array([-624, -325,  226,  721,  -27,  140, -804]) value -804, -624

array([-607, -863,  577,  443, -477]) value -477, -607

array([[111, 104,  90,  48,  50],
       [111, 113, 196, 157,  60],
       [ 80,  61, 207, 152,  50]]) value 50, 80

array([[ 303,  157,  452, -903,  -81, -681, -481],
       [-377,   66, -553, -903,  -83,  583,  -16]]) value -481, -377

array([[ 44,  67,  80, 125,  85],
       [ 51,  81,  96, 193,  58]]) value 85, 51

array([[362, 909,  23, 678],
       [563, 646, 350, 501],
       [491, 674, 362, 483]]) value 678, 491
---
((6, -6, 23, -26, -48), (-22, 11, 34, -2, 14), (-13, 38, 8, -16, 29)) ⇒ 34
((49, 27, 19, 18), (51, 1, 22, 40)) ⇒ 1
((-8, -7, -66, -10, -15, 42), (-36, 25, 18, 53, -28, 26), (38, -30, -30, -26, -8, -52)) ⇒ 53
((2, 25, -1, 14, 3), (46, 20, -2, 58, -3), (30, 9, 2, -16, 0)) ⇒ -2
((13, 29, 43, 61, -16, 3, -24), (10, 27, 6, -18, -3, 2, -46)) ⇒ -3
((-9, 1, -2, -16, -3, -7), (3, -53, -4, -67, 0, -54), (-28, -34, -4, -32, 0, -21)) ⇒ -67
((-45, 22, -19, 6, -15, -13), (32, -37, -53, 39, -30, 9)) ⇒ 39
---
[[ 0.218 -0.120 -0.133  0.008 -0.011]
 [-0.022  0.111 -0.103 -0.168  0.114]] result: 0.218

[[-1.686  0.368  1.194 -0.236 -0.894  0.555]
 [-1.011  1.221  1.638 -0.036 -1.472 -0.952]
 [-0.969  1.267  1.641  1.794 -1.483 -1.017]] result: -1.686

[[-147.42   78.03  -81.38   -0.28  124.76  -81.39]
 [  53.21  -95.76   18.73   79.78   -9.34   71.18]] result: -147.42

[[  8.02   3.03  14.89   7.63 -16.86  -5.43  14.86]
 [ -3.36  -1.07  -0.74   0.65   6.74   1.58  24.35]
 [ -8.88   6.74   1.15   0.97 -15.39   3.74   0.98]] result: 8.02

[  53.302   46.036 -197.211 -115.232  -82.113  189.971] result: 53.302

[ 0.171 -1.926 -0.032 -0.627 -0.700  1.290] result: 0.171

[ 14.55  12.60   9.78 -10.83  14.26] result: 14.55
---
array([[-209.4,   30.6,  -58.0, -135.9],
       [ 205.8,  -97.7,  -61.3,  -28.5],
       [-181.5,  -97.7, -129.5,  -58.5]]): -28.5

array([ 1.94, -0.82, -0.54,  1.77,  0.22, -1.66, -0.15]): 0.22

array([[-1.8, -1.8, -0.3,  1.1],
       [-2.0, -2.1, -0.4,  0.9]]): -0.3

array([ -3.9, -13.3,  -5.8,  13.0]): -5.8

array([ -78.694,  -69.757,   -9.250,  186.459, -127.950]): -69.757

array([ 0.17, -0.10, -0.08, -0.06]): -0.08
---
[-26 -53  56  25 -13  26  -4] | -26
[  0  -5  -6  50  62 -24] | 0
[ 47  15  49 -32  38  -3 -28] | 47
[ 17 -38  29  50  39 -35 -31] | 17
[20  2 21 54 -4 11] | 20
[58 13  0 37 -2] | 58
---
[8 0 2 2 6] ⇒ 2, 8

[ 33 -32   9  34   5  22  40] ⇒ 34, 40

[-39   4   6  -5  41] ⇒ 6, 41

[250 235 838 546 643 978 854] ⇒ 546, 978

[100 767 203 470  63] ⇒ 203, 767

[4 4 1 1 2 8 5] ⇒ 1, 8

[5537 8163 5771 2556 4637] ⇒ 5771, 8163

[[ 443 -199 -506  -10 -189]
 [ 253  311  217  648 -622]
 [ -88  517 -193   37  388]] ⇒ 217, 648

[425 760 723 115 753 574 228] ⇒ 115, 760

[[-228  759  347 -120  322]
 [-540  701  364 -120  350]
 [-317  817  377  -52  407]] ⇒ 364, 817
